Some points, each followed by its number:
tensor([-1.08, -2.09, -0.70, -0.60,  1.07,  0.86,  0.12, -0.06, -0.95, -1.49, -0.08, -1.13, -1.42,
        -1.15, -1.57, -1.21, -0.79, -0.10,  0.44,  0.46,  0.12]) 0
tensor([ 0.48,  1.03,  1.64,  1.67,  0.14,  0.70, -0.96, -1.12, -2.80, -0.57,  0.15,  0.08,  3.14,
         2.52,  2.00,  0.58, -0.40, -0.11, -0.90, -0.02,  0.02]) 1
tensor([-2.12, -2.14, -1.20, -0.13,  0.16,  0.52,  1.01,  0.72, -0.29,  0.34,  0.04,  0.72,  0.03,
         3.60,  1.58,  0.82,  0.23, -0.11, -1.03, -0.88, -1.15]) 2
tensor([-1.05, -2.12, -0.41, -0.15,  2.10,  0.93,  0.91,  0.71, -1.57, -2.28, -1.59, -1.98, -1.68,
        -1.09, -0.44,  0.23,  0.76,  1.10,  2.01,  1.78,  0.16]) 3
tensor([-0.02,  1.21, -1.06, -2.56, -0.24, -1.22,  2.24,  0.09,  1.51,  1.05,  1.98,  0.62,  0.83,
        -0.81, -1.04, -1.23, -0.54, -0.67,  0.58,  0.48,  2.43]) 4
tensor([-0.87, -0.04, -0.75, -0.91, -0.98,  0.19,  1.40,  1.91,  0.62,  1.72,  0.53,  1.69, -0.10,
        -0.09, -0.30, -1.35, -1.32,  0.55, -0.58,  0.03, -0.18]) 5
tensor([ 0.34,  0.32,  1.26,  0.50, -0.64, -0.19, -0.85, -0.06, -2.85, -0.76, -1.72, -0.73, -0.80,
         1.56,  1.41,  1.23,  0.81,  1.04,  0.81,  0.29,  1.07]) 6
tensor([ 0.64,  1.50,  0.66,  0.37,  0.82,  0.46,  0.33,  1.23,  0.30,  0.08, -0.44, -0.90, -0.44,
        -1.57, -0.97,  0.19,  0.39,  0.23,  1.51, -0.14,  0.46]) 7
tensor([ 1.35,  1.11,  0.01,  0.86, -1.46,  0.01, -1.50, -0.98, -1.76, -1.88, -1.39, -1.19,  0.98,
         1.60,  0.24, -0.39, -0.59, -0.85,  0.41,  0.32, -0.55]) 8
tensor([-1.04, -0.15,  0.56, -1.58,  0.35, -0.86, -0.58, -0.28, -0.91, -0.33,  0.54,  1.46, -0.98,
        -2.16, -1.35, -1.63, -1.66,  0.00, -1.24, -1.49, -1.34]) 9
tensor([-1.17, -1.27, -0.56, -1.55,  0.37, -0.99, -1.58, -0.96, -1.17, -1.55, -0.01, -1.00, -0.11,
        -0.80,  0.37,  1.82,  0.89,  0.65,  0.89, -0.71,  0.37]) 10
tensor([-0.96,  0.60, -0.15, -0.95, -1.60, -1.71, -1.09,  0.71,  0.78,  1.86,  1.93,  1.40,  0.96,
         1.20,  1.30,  1.77,  0.82, -0.26,  0.38, -0.12,  0.45]) 11
tensor([-1.46, -0.99, -1.15, -0.55, -0.11,  0.75,  1.78, -0.70, -3.73, -2.11, -1.16, -0.21, -0.90,
        -0.52, -0.25,  0.17, -0.16,  1.82, -0.46,  1.28, -1.09]) 12
tensor([-0.54, -2.04, -1.03, -2.49, -0.52, -0.09,  0.84,  1.11,  0.15,  0.29,  0.09, -0.56, -1.38,
        -2.89, -1.48, -1.40, -0.12,  0.37,  1.33,  1.09,  1.21]) 13
tensor([ 1.97,  2.09,  1.06,  1.45,  1.39, -0.58, -0.40,  0.57,  1.58,  1.35,  0.32,  0.00, -0.59,
         1.07,  0.67,  0.87,  1.14, -0.43,  0.19,  0.82,  0.01]) 14
tensor([ 2.12,  1.01,  0.81,  1.34, -1.80,  0.00, -1.03, -1.33, -1.53, -0.50, -0.02, -0.35,  1.13,
         1.90,  0.32, -0.19,  0.00,  0.52,  1.44,  1.72,  1.38]) 15
tensor([-2.37, -2.28, -1.67, -1.07, -0.71,  1.23, -0.35,  0.28, -1.45, -1.57,  0.16, -1.02, -0.49,
        -1.07, -1.76, -0.10, -0.74, -0.73, -0.39, -0.75, -1.82]) 16
tensor([ 1.26,  0.61,  0.71,  0.26,  0.08,  0.11,  0.05,  0.61,  0.95,  1.19,  2.07,  1.17,  1.25,
        -0.56, -0.04,  0.81,  0.92, -0.21,  0.19, -1.49, -0.61]) 17
tensor([-0.10, -0.05, -0.74, -1.76, -0.62, -0.77,  0.53, -0.20,  0.23, -0.01, -0.15,  0.59, -0.93,
        -0.67, -0.45, -0.64,  0.07, -0.46, -1.10, -0.19, -0.45]) 18
tensor([ 0.53,  5.30,  5.43,  5.74, -0.14,  2.42, -0.73, -2.49,  4.08, -0.81,  0.63,  1.06,  0.75,
         9.17,  3.62, -0.69, -1.24,  3.19, -1.49,  0.20,  1.05]) 19
tensor([-0.29,  1.38, -0.59, -0.35, -0.21, -0.28, -0.66,  0.43,  1.63,  0.01,  0.99,  0.85, -0.18,
        -0.12, -0.74, -0.02,  0.08, -0.11,  0.66,  0.77, -0.21]) 20
tensor([ 0.09, -1.36, -0.36, -0.87,  0.29, -0.98, -0.45, -0.89,  0.50,  0.13,  0.28,  0.69, -0.02,
        -0.27,  1.65,  1.26,  1.23, -1.27, -0.40, -0.46, -0.65]) 21
tensor([-1.00, -0.94, -0.21, -0.68,  0.82,  1.09,  2.26,  1.28,  0.94, -0.04, -0.16,  0.75,  0.19,
        -0.10,  1.15,  2.34,  1.01,  1.21, -0.13, -1.26, -0.83]) 22
tensor([-1.28,  0.02, -1.74, -0.80, -1.57, -1.87, -1.18,  0.00,  0.61,  1.44,  0.79,  0.47, -0.50,
        -0.47,  0.13,  0.56,  0.54,  0.31, -0.97, -0.56, -1.45]) 23
tensor([ 0.73, -1.51, -0.22,  0.32,  0.92,  0.06,  0.11,  0.30,  2.18,  0.84,  1.18,  0.64,  1.54,
         0.01, -0.35, -1.19, -0.01, -0.58,  0.22,  0.83,  0.25]) 24
tensor([ 0.83, -0.42,  1.71,  1.30,  0.29,  1.66, -0.29,  0.13, -1.88, -0.76,  0.16,  0.32,  2.21,
         2.26,  1.05,  0.08,  0.27, -0.93, -0.10, -1.00, -0.90]) 25
tensor([-1.39, -1.46, -0.62,  0.15,  1.38,  1.39,  0.57,  0.03, -1.78, -1.58, -0.89, -0.03, -1.24,
        -0.19,  0.85,  0.74,  0.73,  1.46,  0.46,  0.17, -0.26]) 26
tensor([ 0.16, -0.23, -0.31, -0.02,  0.62,  1.32,  1.85,  1.59,  0.42,  0.82, -0.04,  1.10, -0.29,
         0.85,  0.31, -0.31,  0.23,  2.14,  1.85,  2.45,  1.75]) 27
tensor([-0.01, -0.16, -0.87, -0.15,  0.08, -1.54, -1.67, -2.52, -2.62, -1.02, -0.67, -0.11, -0.10,
        -1.74, -1.46, -1.83, -2.04, -1.99, -1.98, -0.54,  0.37]) 28
tensor([ 0.39, -0.57, -0.49, -1.23, -0.25,  0.10,  0.92,  0.52, -0.04,  0.04,  0.28,  2.33,  1.94,
         2.74,  2.31,  1.16,  0.08,  0.85,  0.13,  0.43,  0.14]) 29
tensor([ 1.51,  1.06,  0.58,  0.81,  0.79,  0.40,  0.08,  0.40,  0.08,  0.50, -0.50, -0.76, -1.85,
        -0.42, -1.15,  0.39,  0.37,  1.47,  1.58,  1.70,  1.59]) 30
tensor([-1.69, -2.14, -1.18, -1.70,  0.11,  0.26, -0.26,  0.08, -0.32, -0.97,  0.12, -0.60,  0.00,
        -1.12,  0.21,  0.86,  1.49,  1.63,  0.77,  0.52,  0.12]) 31
tensor([-0.31,  0.67,  0.75,  1.88,  1.11,  0.21, -0.05, -0.12, -0.63, -0.20,  0.14, -0.02,  1.36,
         1.30,  0.68,  1.19,  0.71,  0.42,  0.19, -0.60, -1.18]) 32
tensor([ 0.87,  1.18, -0.46, -0.85, -0.65, -1.31,  0.31,  1.19,  1.84,  2.10,  1.13,  1.28,  1.40,
         0.00,  0.15, -0.09, -0.17,  0.49, -0.31, -0.21,  0.16]) 33
tensor([-1.72, -2.21, -0.95,  0.23, -0.25,  1.03,  0.39, -0.13, -0.24,  0.31,  0.45,  0.33,  0.55,
        -0.59, -0.87, -0.19, -0.41,  1.03,  2.00,  1.08,  0.36]) 34
tensor([ 0.27,  0.04,  0.07, -0.02, -0.54, -0.60, -0.66, -0.44, -1.44, -0.70,  0.29, -0.83, -0.38,
        -1.81, -1.85, -0.62,  0.24, -0.14,  0.21,  0.28, -0.34]) 35
tensor([-2.13, -0.31, -1.23, -1.10, -0.01,  0.97,  0.44,  1.80,  1.99,  1.04,  0.74, -0.34, -1.22,
        -1.90, -0.51,  0.31, -0.33, -0.95, -1.11, -1.48, -1.71]) 36
tensor([ 1.24, -0.52,  0.26,  1.47,  0.03, -0.67, -0.32, -1.86, -1.46, -0.23, -1.39, -0.08, -0.50,
         2.21,  0.36, -1.12, -0.07,  0.00, -0.68,  0.87, -0.23]) 37
tensor([ 0.74,  0.47, -0.61, -2.31, -2.68, -1.85, -0.43,  0.48,  2.68,  0.68, -0.25, -0.52, -0.29,
        -1.98, -0.76, -0.60, -1.55, -1.36,  0.30, -0.17,  0.85]) 38
tensor([ 0.17, -0.16, -0.78, -1.08,  0.50,  0.39,  1.07,  1.88,  1.97,  1.86,  1.53,  1.52,  1.12,
         0.94,  1.81,  2.91,  2.06,  1.70,  1.91,  0.15,  0.55]) 39
tensor([-1.17, -0.86, -0.91,  0.98,  1.34,  0.80,  1.27,  0.97,  0.45,  1.28,  0.20,  0.68, -0.94,
         1.17,  0.47,  0.73,  1.88,  0.45, -0.68, -0.62, -1.36]) 40
tensor([ 0.87, -0.44,  0.11, -0.66,  0.40, -0.02, -0.23, -0.18,  1.00,  0.49,  0.64,  0.19, -0.71,
        -0.84, -0.21,  0.38,  0.32, -0.11,  0.44,  0.90,  2.09]) 41
tensor([-0.74, -0.47,  0.07,  0.78,  0.43,  0.14,  0.15,  0.27, -0.42, -0.13, -1.12, -0.60, -0.65,
         1.32,  0.58, -0.03,  0.23, -0.22,  0.59,  0.26, -0.73]) 42
New points follow, each followed by the numbers of its two nearest points above by angle, seen from the average point of the numbered points, nearest first.
tensor([-0.11, -0.21,  1.32,  1.80, -1.33,  1.36,  0.21,  0.06,  0.47, -0.88, -0.79, -1.23, -0.06,
         3.17,  1.34,  0.39,  0.64,  1.22,  0.62, -1.25, -0.39]) 19 42
tensor([-0.36,  1.36, -0.43, -1.07, -0.45, -1.08, -0.99,  0.89,  1.58,  0.02,  0.40,  0.75, -0.33,
         1.48, -0.03,  0.77,  0.19, -1.46, -1.24, -1.30, -1.17]) 23 11
tensor([-0.20,  0.76, -0.56, -0.27,  0.81,  1.49,  1.34,  0.23,  0.64,  0.45,  1.33,  1.65,  0.45,
        -0.37, -0.65,  0.35,  0.07, -0.14, -0.02, -0.46,  0.33]) 17 4
tensor([-0.43,  2.18,  1.08,  0.80,  0.88, -0.12,  1.02,  1.91,  1.64,  1.26, -0.45, -1.74, -1.98,
        -2.88, -0.87,  1.22,  1.30,  1.07, -0.01, -1.35, -0.67]) 7 36
tensor([-0.19,  0.29, -0.03, -1.12,  0.97, -0.75,  0.20, -0.28, -0.75, -0.92, -0.36,  0.13, -0.80,
        -0.82, -0.04,  0.96,  0.39,  0.38,  0.07, -0.02,  0.35]) 10 3
tensor([-0.34, -1.05,  0.41, -1.21,  0.16, -0.96, -1.25, -1.48, -1.87, -0.98,  0.13,  0.77,  0.01,
        -0.34,  0.18, -0.63, -0.70, -0.46, -0.21,  0.64,  0.82]) 28 9
tensor([-0.96, -2.35, -2.03, -1.21,  0.06, -0.24, -0.60, -1.46, -2.24, -1.02,  0.50,  0.09,  1.03,
        -1.38, -1.55, -1.12, -1.66, -1.42, -1.13, -0.75, -0.54]) 28 16
tensor([ 0.14,  0.24, -0.96, -0.26,  0.38,  0.09,  0.75, -0.02,  0.32, -0.50, -0.05,  0.31,  0.89,
         0.53,  0.34,  1.35,  1.12, -0.23,  1.19,  0.70, -0.49]) 39 29
tensor([ 0.56,  1.26,  2.50,  3.61,  1.07,  3.28,  2.05,  1.61,  1.43,  0.21, -0.55,  0.17,  0.81,
         4.59,  1.84, -0.60, -0.20, -0.25, -0.98, -0.78, -0.49]) 19 25
tensor([ 0.36,  0.65,  0.73, -1.03, -0.06, -0.59,  0.15,  0.74,  0.79,  0.63,  1.51,  0.90, -1.13,
        -1.60, -2.64, -1.63, -0.84, -0.29, -0.32, -0.15, -0.07]) 9 18
tensor([ 2.71,  3.24,  1.38, -1.07, -1.24, -0.93, -0.25,  1.22,  1.28,  1.11,  0.32,  0.28, -0.75,
        -0.87, -0.69, -0.34, -0.61, -1.44, -0.22,  0.57,  2.21]) 38 41
tensor([ 0.95,  1.82, -0.26, -0.79, -0.47, -1.19, -1.12, -0.10, -0.23, -0.44, -0.13, -0.40,  0.08,
        -0.07,  0.66,  1.44,  1.00,  0.03,  0.11,  0.23,  0.31]) 14 8
tensor([-0.06, -0.57, -0.16,  0.38, -1.42, -1.38, -0.73, -0.48, -0.43,  1.11,  0.85,  1.00, -0.21,
         1.07, -1.08,  0.08,  0.16, -1.16, -0.28, -2.03, -1.89]) 23 17
tensor([-0.30, -1.18,  1.33,  0.13,  0.38, -0.05, -0.86, -1.71, -1.97, -1.48, -1.63, -0.23, -0.75,
        -0.65, -0.59, -1.17, -0.82, -0.98,  0.76,  0.12,  1.07]) 28 0
tensor([ 0.04, -0.80, -1.67,  0.21, -0.34, -0.78,  0.25, -0.43,  0.32,  1.84,  0.18,  0.47,  1.12,
        -0.28,  0.18,  0.92,  0.37, -0.52, -0.33, -0.59, -1.38]) 23 21
tensor([ 1.08, -0.09,  0.24,  1.37, -1.40,  0.79, -1.09, -1.90, -2.39, -1.19, -0.31, -0.18,  0.50,
         1.21,  0.40,  0.08,  1.32,  1.01,  1.46,  1.31,  0.39]) 15 6
tensor([ 0.41,  0.97, -0.48, -0.12, -0.73, -1.48, -1.33, -0.42,  0.16,  0.56,  0.45,  0.89,  0.27,
         2.05,  0.50,  0.30, -0.26, -0.57, -1.20,  0.04, -0.37]) 11 23
tensor([ 0.63,  0.65,  0.23,  0.22, -1.76, -0.75, -0.76, -1.30, -1.86, -0.50,  1.12,  0.03,  2.01,
        -0.41, -0.72,  0.10, -0.58,  1.22,  1.26,  1.20,  1.15]) 15 35
tensor([ 0.16, -0.48,  0.78,  0.31, -1.44, -1.11, -0.53, -1.02, -1.81, -0.22, -0.67,  0.05,  1.41,
         1.11,  0.15, -0.95, -0.64, -0.62, -0.49, -0.20,  0.14]) 8 37
tensor([-1.30, -0.52, -0.39, -1.06, -1.39,  0.03, -1.35, -0.19, -0.27, -0.89, -1.00, -0.95, -1.27,
        -2.29, -1.14,  0.06,  0.02, -0.05, -0.57, -1.30, -1.48]) 16 35
tensor([-0.31,  2.11,  0.58,  1.22,  1.09, -0.16,  0.80,  0.06,  0.20, -0.36, -1.69, -1.29, -1.70,
        -2.05,  0.21,  0.85,  0.43,  0.57, -0.52, -0.78, -0.58]) 7 30
tensor([-1.02, -0.48,  1.63,  1.64, -0.25,  1.36, -0.57,  0.51,  0.63,  0.99,  0.26,  0.11,  0.29,
         2.04, -0.40, -2.27, -1.99, -0.46, -0.15, -0.55,  0.15]) 19 25
tensor([ 1.73,  0.86, -0.78, -0.15,  0.39,  0.10,  0.97,  0.27,  0.38,  0.29,  0.31, -0.18,  0.63,
         0.46,  0.74,  1.48,  0.90,  0.33,  1.16,  1.20,  1.10]) 39 14
tensor([ 6.44,  9.55,  2.21,  2.91,  1.74,  3.39,  2.14,  0.94,  6.46,  1.19,  1.37, -0.28,  4.54,
        -1.28,  1.20, -1.26, -0.80, -0.27,  0.62,  6.31,  2.75]) 14 20
tensor([-0.69, -0.12, -0.97, -1.53, -1.06, -1.32,  0.02, -1.25,  0.04, -0.33,  0.62,  0.98,  0.70,
        -1.30, -0.24, -1.83, -0.77,  0.45,  0.34, -0.18,  0.83]) 4 38
tensor([-1.37, -2.80, -0.92, -0.21, -1.38, -0.13, -0.60, -0.05, -1.98, -1.54, -1.51, -1.94, -0.86,
         1.21, -0.81, -1.08, -0.85, -0.16,  0.18, -0.28, -0.26]) 16 0
tensor([-1.26, -2.03, -1.32, -0.23, -1.29, -0.12, -1.25, -1.77, -2.80, -1.57, -0.73,  0.22,  0.73,
         1.53,  1.42,  1.05,  1.48,  0.27,  0.08, -0.27, -0.89]) 10 12
tensor([ 0.24,  0.69,  1.09, -0.65,  0.27,  0.14, -0.06, -0.31, -0.16,  0.13,  1.61,  2.43,  0.22,
        -0.01,  0.13,  0.40,  0.76,  1.00, -0.50, -0.80, -0.49]) 17 33
tensor([ 0.66, -1.42, -1.23, -0.54,  1.78, -0.18,  0.27,  0.82,  1.87,  0.99, -0.20,  0.24,  0.37,
         1.71,  0.82,  0.62,  0.87,  0.40, -0.84,  0.01, -0.01]) 40 39
tensor([-0.11,  0.08,  2.05,  2.28,  1.47,  1.08,  0.75, -0.31, -1.90,  0.60,  0.65,  1.87,  0.17,
         3.24,  1.06, -0.06,  0.62,  1.67,  0.10,  0.30,  1.73]) 19 1
tensor([-0.41,  0.81, -0.51, -0.31,  0.43,  0.49,  0.31,  0.59,  0.17, -0.68,  0.12, -0.92, -0.81,
        -1.29, -0.12,  0.72,  0.82, -0.86, -0.88, -1.21, -0.60]) 36 7
tensor([-0.90,  0.35,  0.03, -1.34,  0.45,  0.10,  1.43,  1.14,  1.26,  0.65, -0.04,  0.34, -1.58,
        -1.76, -0.71, -0.50, -1.17, -0.37, -1.30, -0.99, -0.20]) 36 18
tensor([-0.24, -1.11, -0.26, -0.60,  0.46,  0.30,  0.25, -0.36, -1.05, -0.42, -0.31,  2.25,  1.01,
         1.53,  1.26,  0.55,  0.35,  0.38,  0.35, -0.03, -0.43]) 29 2
tensor([-0.37, -1.47,  0.24, -1.42, -0.12,  0.78,  0.35,  0.49, -2.08, -0.88, -1.22, -0.81, -0.52,
         0.32,  0.28,  0.29, -0.02,  0.31,  0.37,  0.74,  1.24]) 3 12
tensor([-0.79, -0.44, -1.07, -0.77, -0.99, -0.07, -0.04,  0.91,  2.22,  1.60,  1.45,  1.39,  0.69,
        -0.30, -0.07,  0.15,  0.23, -1.18, -0.71, -1.06, -2.20]) 36 23
tensor([-0.10,  0.94, -1.10, -0.51, -0.38, -1.01, -0.76,  0.19,  0.89,  0.70,  0.33, -0.58, -1.32,
        -1.70, -0.81,  0.39, -0.45, -0.76, -0.72, -0.53, -0.14]) 38 36
tensor([ 0.55, -0.32,  0.85, -0.58, -0.06, -0.78, -0.72, -1.82, -1.86, -1.78, -1.00,  0.34, -0.66,
        -1.75, -0.57, -1.54, -0.98, -0.12, -0.13,  0.02,  0.91]) 28 35
tensor([-0.84, -0.01,  0.64,  0.55,  0.12, -0.94, -1.60, -0.40, -0.51, -0.06,  0.42,  0.12, -0.31,
         0.03, -1.32, -0.86, -0.07,  0.09,  1.00,  0.23, -0.51]) 35 28
tensor([ 1.24,  0.51,  3.17,  2.98,  0.90,  1.54, -0.98, -0.86,  1.39, -0.05,  1.35,  2.46,  2.45,
         5.27,  2.43, -0.63,  0.20,  1.68, -0.48,  0.81, -0.09]) 19 1
tensor([-0.03,  0.42, -1.16, -1.08, -0.87, -1.08, -0.35, -0.44,  0.20, -0.53, -0.17, -1.34, -0.37,
        -0.65,  1.14,  2.74,  1.40, -0.05, -0.14, -0.76, -0.41]) 10 21
tensor([ 0.17,  0.65, -0.91, -0.05,  1.09, -0.21,  0.51,  0.41,  1.62,  0.62,  0.32, -0.17,  0.32,
        -0.89, -0.28, -0.07, -0.04, -0.70, -1.83, -1.06, -1.63]) 36 18
tensor([-0.49, -0.97, -0.87, -1.24, -1.67, -0.83, -0.19,  0.71, -1.21,  0.45,  0.66,  0.89, -0.10,
         1.61, -0.40, -0.14, -0.34,  0.04,  0.26,  0.25,  0.57]) 11 5
tensor([ 1.20,  1.84,  0.89,  0.51,  0.42,  0.50,  2.24,  1.37,  1.23,  1.27,  0.21,  1.48, -0.77,
        -0.11, -0.14,  0.09,  0.18,  0.15, -0.46, -0.49,  0.05]) 14 17
tensor([-0.43, -1.10,  0.23,  0.80,  0.79,  0.44, -0.50, -1.60, -0.86, -1.20, -0.45,  0.23, -0.12,
         0.65,  0.17, -0.31,  0.20,  0.18,  0.65,  0.08,  0.36]) 37 26
tensor([-0.90,  0.13, -1.01, -0.17, -0.07,  0.13,  0.20,  0.54,  0.40, -1.12, -0.87, -1.73, -1.63,
        -1.38, -0.49,  1.28,  1.13,  0.98,  0.99, -0.35,  0.26]) 3 31
tensor([-0.06,  0.54, -0.12, -0.78,  1.08,  0.24,  1.81,  1.07,  1.26, -0.07, -0.03,  0.65, -1.11,
        -1.25, -0.26, -0.29,  0.05, -0.14, -0.68, -0.59, -0.51]) 36 18
tensor([ 0.38, -0.73,  0.19,  1.87,  0.42,  0.14,  1.01, -0.64, -0.10,  0.70, -0.25,  0.01, -0.18,
         1.73, -0.80, -1.99,  0.15, -0.36,  0.11,  0.50, -0.16]) 37 42
tensor([ 0.21,  1.42, -0.36, -0.43, -1.12, -0.06, -0.61, -0.08, -0.04, -0.18,  0.99,  0.63,  0.39,
        -0.22,  0.74,  1.39,  0.87,  0.95,  0.46,  0.93,  0.23]) 11 20
tensor([-0.95, -1.95,  2.00,  1.67,  0.23,  1.33, -0.60, -0.10, -0.29, -0.45, -0.26,  0.72,  0.39,
         1.94,  0.64, -1.04, -0.24,  1.37, -0.08, -0.78, -0.93]) 25 19
tensor([ 0.99,  0.68,  0.74, -1.16,  0.06, -0.67,  1.23,  1.66,  1.45,  0.63,  0.42,  1.35,  0.93,
         0.90,  1.73,  1.11,  0.36,  1.89,  1.39,  1.65,  1.31]) 39 27
tensor([-1.37, -2.62, -1.98, -2.27, -0.70,  0.26,  0.83,  1.61,  1.60,  1.50,  2.23,  0.70, -0.04,
         0.07,  0.44,  0.16,  0.44, -0.96, -0.65, -0.09, -0.18]) 36 5
tensor([ 0.76, -0.85, -0.99, -0.59, -0.24,  0.25,  0.41,  0.08, -0.04, -0.29,  0.15, -0.33,  0.07,
        -1.19, -0.80, -0.24, -0.13,  0.26,  1.01,  0.98,  1.65]) 13 41
tensor([ 0.20,  1.01,  0.03, -0.42, -0.47, -1.77, -1.45, -1.24, -2.44, -0.05, -0.76,  0.03, -1.36,
         0.58, -0.14,  0.24, -0.12, -0.43, -1.10, -0.62,  0.52]) 28 6
tensor([-1.86, -0.34, -0.85, -1.21, -0.35, -0.55, -0.01,  0.90,  0.99,  1.04,  1.17,  0.05, -0.42,
        -1.55, -0.99,  0.41, -0.04, -0.62, -1.20, -2.50, -1.33]) 36 23
tensor([-0.83, -1.99, -0.56,  0.93, -0.92, -0.28, -1.01, -0.59, -2.37,  0.20,  0.14,  1.26,  1.34,
         1.57,  0.79, -0.08,  0.36,  0.45,  1.10,  0.48, -0.17]) 1 25
tensor([ 0.59, -0.49,  0.00, -0.31, -1.27, -1.03, -2.14, -1.41, -1.94, -0.52,  0.04, -0.10, -1.31,
        -0.25, -0.79, -0.09, -0.77, -0.95,  0.57,  0.16,  0.82]) 28 35
tensor([ 1.15, -0.78, -0.69, -1.08, -0.83,  0.08,  2.47,  1.58,  2.69,  0.38,  0.27, -0.37,  0.49,
         0.09,  0.99, -0.02, -0.08, -0.59,  0.46,  0.42,  1.07]) 4 38
tensor([ 0.17, -0.10,  0.55, -1.57, -0.32, -1.14, -0.77, -1.05, -1.38, -1.30,  0.20,  1.01,  0.13,
        -0.49,  0.43,  0.91,  0.18,  0.75,  0.37,  0.58,  0.82]) 10 6
tensor([-1.72, -2.56,  0.24,  0.50, -0.10,  0.75,  0.08, -0.85, -0.42, -0.74, -0.16, -0.28,  0.47,
         0.09, -0.24, -0.14,  0.57,  0.41,  0.74, -0.70, -0.22]) 34 16
tensor([ 1.55,  1.95, -0.53, -0.49, -0.21,  0.80,  1.18,  2.39,  2.66,  1.18,  1.04, -0.96, -1.44,
        -2.29, -1.55,  0.85,  0.40, -0.02,  0.82,  0.43,  1.42]) 7 41
tensor([ 1.53,  0.59, -0.45,  0.07,  1.23,  0.11,  1.29,  0.82, -0.19, -0.12, -1.24, -0.08,  0.47,
         1.82, -0.05, -0.67, -1.01, -1.27, -0.73,  0.52,  0.61]) 37 8
tensor([-0.25,  0.86, -0.46,  0.35,  0.21,  0.25,  0.66,  0.60,  1.61,  0.35, -1.31, -0.57, -0.45,
        -0.65,  1.07,  1.37,  0.05, -0.96, -0.67, -0.79, -1.12]) 36 22
tensor([-0.53,  0.32, -0.36, -1.06,  0.29, -0.12,  0.94,  0.01,  1.04,  0.40,  0.01,  1.56,  0.17,
        -1.67, -1.03, -0.99, -1.01, -0.10, -0.57, -0.37, -0.71]) 9 18
tensor([ 0.47, -0.06,  1.26, -0.38, -0.66, -0.11,  0.30,  1.16,  0.90,  0.05, -0.58,  0.26, -0.15,
         0.43,  0.01, -0.53, -0.85, -0.97, -0.98, -1.12, -0.87]) 38 18
tensor([ 1.64,  0.70, -1.01, -1.33, -0.06, -2.04, -0.12, -0.21,  1.43,  1.35, -0.06, -0.21,  1.64,
        -0.89,  1.10,  0.82,  0.61, -0.63, -0.64,  0.35, -0.24]) 33 38
tensor([-1.72, -1.59, -0.86, -1.02,  0.07,  0.40,  2.19,  1.31,  2.78,  0.19,  0.39, -0.93, -1.92,
        -1.78, -0.72,  0.79,  0.72,  0.73,  0.24, -1.35, -0.66]) 36 22
tensor([-0.56,  0.51, -0.15,  0.59, -0.06, -0.69, -0.78,  0.10, -0.27,  0.69,  0.85,  0.35,  0.08,
         0.91, -0.28, -0.04, -0.34, -0.84, -0.76, -0.12, -1.21]) 23 28
tensor([-1.59, -0.85, -0.08, -0.49, -0.66, -0.12, -0.92,  0.09, -0.89,  0.07,  0.22,  0.46,  0.33,
         0.32,  0.01,  0.13,  0.26,  0.39, -0.05, -0.85, -1.18]) 16 23
tensor([-0.89, -1.24,  0.69,  0.32, -0.70, -0.35, -1.18, -1.02, -2.44, -1.15,  0.16,  0.76,  1.48,
         1.61,  0.12, -0.20,  0.01,  0.75,  1.12,  0.29,  0.23]) 1 15
tensor([ 0.19, -1.07, -0.42, -0.21,  0.64,  0.48, -0.55, -0.41,  0.49, -0.76, -0.05, -0.69, -0.80,
        -0.80, -0.78, -0.22, -0.07, -0.94, -0.12, -1.01, -0.55]) 0 16
tensor([ 0.64, -0.65, -0.34,  0.50,  0.82, -1.06,  0.03, -0.24,  1.70,  1.22,  0.50, -0.53,  1.46,
         0.21,  0.11, -0.36,  0.41, -0.77, -1.54,  0.06, -1.46]) 24 33
tensor([ 1.11,  0.46, -0.88,  0.26,  0.33,  0.74,  0.97,  1.09,  0.21,  0.66,  0.10, -0.39, -1.30,
        -0.43, -1.12, -0.02,  0.52,  0.10,  1.38,  1.26,  0.47]) 30 7
tensor([-0.73, -1.16, -0.21,  0.97, -0.78, -0.53,  0.15, -0.27, -0.43,  0.75, -0.24,  0.34, -0.35,
         1.12, -0.11, -0.08, -0.15, -0.40, -0.25, -1.14, -0.89]) 2 42
tensor([ 1.79,  1.33,  1.05,  2.11,  2.13,  0.20, -0.74,  0.44,  1.33,  0.45, -0.57, -1.74, -2.41,
        -0.06, -1.28, -0.23,  0.49,  1.00,  1.47,  2.44,  1.72]) 30 7
tensor([-0.79,  0.10,  0.11,  0.49,  1.08, -0.09, -0.26, -0.69,  1.10, -0.09,  0.31, -0.32,  0.44,
        -0.85, -0.81, -0.68, -0.82, -1.01, -1.30, -1.00, -1.33]) 9 36
tensor([ 0.88,  1.46,  0.41,  0.13,  0.39, -0.28,  0.94,  0.55,  1.00,  0.52, -0.21, -0.96, -0.17,
        -1.32, -0.57,  0.41, -0.07, -0.83, -0.97, -1.01, -0.14]) 7 38
tensor([-0.34, -0.77, -0.36, -0.85,  0.00, -1.04, -0.56, -0.55,  0.28,  1.14,  1.78,  0.25, -0.48,
        -1.24, -1.36,  0.56,  0.18, -0.65, -0.34, -0.99,  0.04]) 23 9
tensor([ 1.02,  0.45,  3.00,  2.84, -1.39,  0.83, -0.94, -0.85,  0.18, -0.48, -0.03,  1.02,  1.65,
         5.97,  3.05, -0.71, -0.46,  1.19, -0.19, -0.36,  1.50]) 19 1
tensor([ 1.27, -0.68, -0.26, -0.30,  0.51,  0.07,  0.43,  0.44,  1.96,  0.72, -0.12,  0.42,  0.08,
         1.10,  1.31,  0.84,  1.13,  0.75,  0.28,  0.23,  1.41]) 39 41
tensor([ 0.79,  0.62, -0.05, -0.25, -0.63, -1.29, -0.68, -0.13,  2.45,  0.43, -0.06, -0.92, -1.64,
        -0.83, -0.41, -0.29,  0.94, -0.56, -0.72, -0.32, -0.66]) 38 18
tensor([-0.32, -1.42, -0.43, -1.57, -1.54, -0.80, -0.79,  0.15,  0.31,  0.26,  0.31, -0.57, -1.15,
        -1.11, -1.46, -0.68,  0.02, -0.24,  0.38, -0.09,  1.22]) 13 38
tensor([-0.28, -0.29, -1.12,  0.00,  0.21,  1.06,  1.96,  1.49,  0.58,  0.59, -0.67, -0.92, -0.77,
        -0.99, -1.58, -1.49, -1.62, -1.89, -1.05, -0.35,  0.22]) 36 5
tensor([-0.57, -0.97, -0.87, -1.50, -1.57, -1.56, -0.85, -1.15, -1.41, -0.40,  0.29,  0.44,  0.32,
         0.20, -1.62, -1.52, -1.84, -2.06, -0.49, -0.08,  0.44]) 28 9
